In the rows, zero is written as 128.
Rotation paths and how fast each direction turns (degrees each step)
Each turn is a multiple of 5 degrees from 10 to 175, or 0.
Each row of a path follows its step; steps can be skipped.

step 0: [105 127 147 121 127 128 126 129 116 96 136 135 129 115 94 113 78 128 132 132 133 110 150 111 134 151 113 116 135 153 139 110 133 107 118 116 149 125 114 143 176 177 109 137 104 127 110 146 166 143 135 95 174 111 145 124 124]
step 1: [128 155 134 143 123 127 169 137 80 125 143 124 134 113 134 114 104 123 135 133 150 128 137 120 156 109 135 113 106 172 158 111 123 121 116 115 137 128 106 152 142 156 90 155 117 150 168 136 179 104 117 122 128 139 132 133 140]
step 2: [117 126 118 131 130 134 173 155 106 136 142 136 86 105 96 124 105 124 145 98 141 94 151 110 124 87 109 117 107 139 125 108 139 98 143 144 156 109 133 149 142 138 124 149 153 128 156 146 131 126 135 111 135 162 139 106 151]
step 3: [127 133 107 128 100 130 159 135 125 129 160 124 130 90 102 131 119 160 152 114 140 112 134 147 110 137 154 87 124 121 119 105 131 144 139 165 139 143 146 162 110 154 105 145 111 122 143 169 136 122 124 104 166 151 161 132 132]
step 4: [147 143 151 166 124 118 153 123 128 145 119 112 136 100 89 141 102 139 130 109 133 86 147 121 139 134 145 89 152 138 151 130 139 113 106 107 138 129 138 138 137 122 124 137 98 113 147 173 104 122 111 85 141 153 135 163 122]
step 5: [116 128 132 144 113 143 187 122 99 134 125 134 136 92 119 122 97 162 130 116 122 124 141 136 155 145 131 136 157 128 129 114 133 99 111 131 154 118 131 144 136 98 127 109 74 88 157 129 154 150 130 124 118 153 139 115 133]
step 6: [140 106 153 138 100 138 159 144 107 127 138 107 126 75 130 80 95 145 114 120 119 141 148 122 126 158 150 121 134 118 127 124 117 98 105 128 131 116 130 144 146 145 111 134 150 116 138 148 131 142 164 116 138 168 103 102 100]
step 7: [137 116 161 126 114 148 135 122 113 130 164 121 134 90 115 126 106 110 140 115 125 161 179 111 139 107 132 126 170 128 120 99 97 109 144 130 110 143 123 171 117 128 98 139 128 98 141 151 134 94 141 118 116 146 129 143 122]
step 8: [132 129 111 121 129 122 138 120 121 136 137 126 133 83 109 150 95 136 148 95 142 148 174 97 146 145 113 152 154 138 143 119 149 145 100 157 99 132 141 136 151 114 127 169 147 107 124 132 128 109 137 93 115 164 146 123 132]
step 9: [118 117 139 91 135 155 129 108 135 121 150 122 149 81 112 117 108 133 124 95 151 106 166 145 123 151 124 137 126 157 148 104 145 124 93 165 133 116 135 155 127 147 123 129 120 89 138 98 130 119 100 116 146 130 119 140 98]
step 10: [137 128 147 141 139 133 157 116 101 79 159 120 103 98 131 149 125 112 124 118 169 115 140 113 117 153 116 128 129 130 176 103 133 125 102 119 124 146 107 126 135 162 110 117 105 102 134 120 121 123 130 131 130 184 110 147 110]
Speeds:
[131 137 124 132 134 123 129 120 119 135 118 121 125 130 132 132 124 124 132 130 124 121 127 113 124 123 130 132 129 136 127 128 127 128 134 133 119 129 125 127 132 120 116 125 126 119 131 129 129 130 124 131 120 128 126 131 133] : 115
[133 126 134 134 116 131 127 129 118 130 130 128 131 132 129 138 138 120 124 126 134 119 132 128 128 118 128 128 129 125 141 123 127 121 124 118 130 133 125 129 124 122 127 131 129 131 130 131 126 120 128 132 122 122 125 135 121] : 125
[127 121 126 132 122 129 125 127 133 129 130 133 129 136 125 134 131 131 136 134 121 136 133 119 128 124 128 117 135 129 125 122 129 140 125 123 121 126 136 127 137 124 123 129 124 127 121 131 126 125 127 121 138 124 134 133 122] : 90
[120 125 127 131 126 136 128 124 116 123 132 130 127 129 124 136 127 136 128 131 133 131 123 127 130 131 124 136 123 117 126 124 122 132 128 132 123 134 123 128 118 127 125 120 120 126 122 128 139 128 135 128 132 128 136 134 138] : 155
[122 131 121 129 136 130 126 128 133 135 130 130 128 124 120 126 132 127 132 123 141 122 123 131 124 129 129 125 131 116 138 133 127 135 130 134 133 136 138 129 136 124 124 117 124 129 127 125 127 127 123 120 122 127 122 131 121] : 65

step 0: [182 131 121 164 107 143 132 124 114 137 177 127 171 131 114 139 151 114 116 133 138 145 86 114 148 136 94 134 141 124 144 123 138 120 167 117 106 150 86 156 138 98 139 94 142 119 125 141 117 135 118 124 147 148 124 108 118]
step 1: [137 110 148 106 116 146 135 111 113 123 104 126 92 87 157 127 104 101 163 151 115 140 118 98 108 117 130 141 144 150 110 149 139 130 113 123 170 146 168 133 138 108 152 167 160 140 104 127 127 147 114 118 134 121 110 88 100]
step 2: [167 123 96 129 100 92 114 104 123 101 139 94 169 125 142 147 107 129 117 138 117 106 139 119 127 129 126 118 115 135 130 106 123 114 117 121 54 129 129 131 119 139 99 161 96 131 107 85 122 109 127 104 117 135 108 121 131]
step 3: [162 128 138 134 139 147 134 90 125 123 134 150 99 157 141 136 146 127 128 128 135 117 92 137 121 95 163 126 157 97 120 117 123 167 136 164 114 147 116 152 131 107 132 109 112 171 101 153 158 139 124 148 171 116 149 100 121]
step 4: [109 150 149 116 158 138 142 121 105 117 123 97 135 118 146 152 111 115 157 104 124 82 114 115 148 160 135 137 123 156 124 185 139 126 115 115 133 139 92 137 109 131 113 140 126 111 148 100 146 132 104 145 114 143 85 93 105]
step 5: [158 93 110 136 130 126 108 139 131 122 138 112 136 156 216 153 140 150 127 127 131 120 163 139 105 120 149 142 129 136 133 122 146 125 111 127 117 128 119 121 155 106 172 131 113 133 121 118 117 131 109 117 145 134 139 182 128]
step 6: [149 116 131 137 94 115 150 127 118 145 135 139 136 126 112 117 130 122 156 137 114 150 86 108 155 137 120 143 130 103 141 131 126 164 153 116 128 174 62 106 111 150 142 112 109 112 130 129 138 106 107 113 160 106 135 111 91]
step 7: [160 137 130 139 151 154 138 119 110 116 129 95 99 94 140 129 116 121 127 172 119 124 108 153 136 173 150 145 151 152 131 119 156 102 114 92 152 145 151 153 133 97 130 119 174 118 101 98 123 156 120 108 129 134 128 117 125]
step 8: [125 99 108 119 101 101 103 118 118 149 131 112 137 134 138 146 136 139 170 151 93 145 125 118 133 112 133 140 96 150 118 147 128 121 135 150 72 141 148 120 103 102 134 197 110 150 109 115 112 98 113 140 131 121 150 124 133]
step 9: [160 170 139 139 122 108 131 95 138 85 147 115 108 156 123 119 125 121 149 169 146 116 111 95 118 118 133 138 129 117 160 109 129 157 104 137 111 132 102 182 119 134 109 94 122 122 90 149 161 125 134 125 148 123 123 143 124]
step 10: [105 124 148 122 157 161 99 150 136 112 121 142 108 139 154 166 115 115 153 121 133 114 68 171 136 132 128 139 124 169 129 147 123 126 155 106 113 163 139 141 139 115 115 134 108 145 136 113 120 147 114 139 130 152 105 89 108]
Speeds:
[120 126 126 128 128 123 128 129 116 131 126 137 128 129 120 131 132 130 125 116 126 130 128 134 125 124 128 125 126 126 134 118 125 127 119 121 136 130 132 132 116 129 135 128 130 129 131 136 134 125 133 123 116 137 128 130 132] : 0
[125 134 134 130 126 117 116 130 128 130 129 127 127 131 120 121 134 125 137 134 124 137 126 134 132 138 121 139 124 126 127 126 134 127 126 128 131 127 134 131 133 118 132 129 127 116 128 123 132 126 127 129 133 132 135 131 130] : 40
[124 121 116 124 135 139 127 129 131 128 126 130 120 133 118 126 124 124 128 122 131 127 129 134 117 122 129 138 132 130 122 132 123 132 132 129 126 137 130 133 135 126 139 135 127 124 120 127 126 128 131 125 133 128 134 132 127] : 160
[127 127 118 128 123 122 122 134 132 121 119 126 130 129 131 138 137 138 132 124 127 128 138 118 130 130 129 130 129 129 130 135 124 118 122 135 134 128 133 132 131 131 127 127 128 127 122 131 128 117 130 117 133 123 128 124 126] : 110
[127 138 127 137 128 124 127 123 130 125 131 133 116 133 133 135 126 138 129 116 130 124 124 129 126 128 124 128 133 126 124 128 126 133 130 121 123 118 134 130 127 132 121 142 124 123 129 130 136 131 128 131 137 127 124 125 134] : 55
[134 122 125 123 130 131 125 128 131 134 123 131 127 141 118 122 134 132 127 122 122 126 125 130 134 130 134 129 132 128 132 128 137 122 126 115 125 126 125 119 137 126 117 125 129 132 119 131 132 132 130 130 125 126 125 120 125] : 100
[128 134 130 123 132 126 138 124 131 130 134 125 126 121 120 132 121 129 137 132 141 130 132 127 126 126 131 132 131 130 132 132 131 136 111 126 125 130 133 118 132 130 125 124 125 118 130 129 134 125 129 120 123 128 124 125 124] : 140
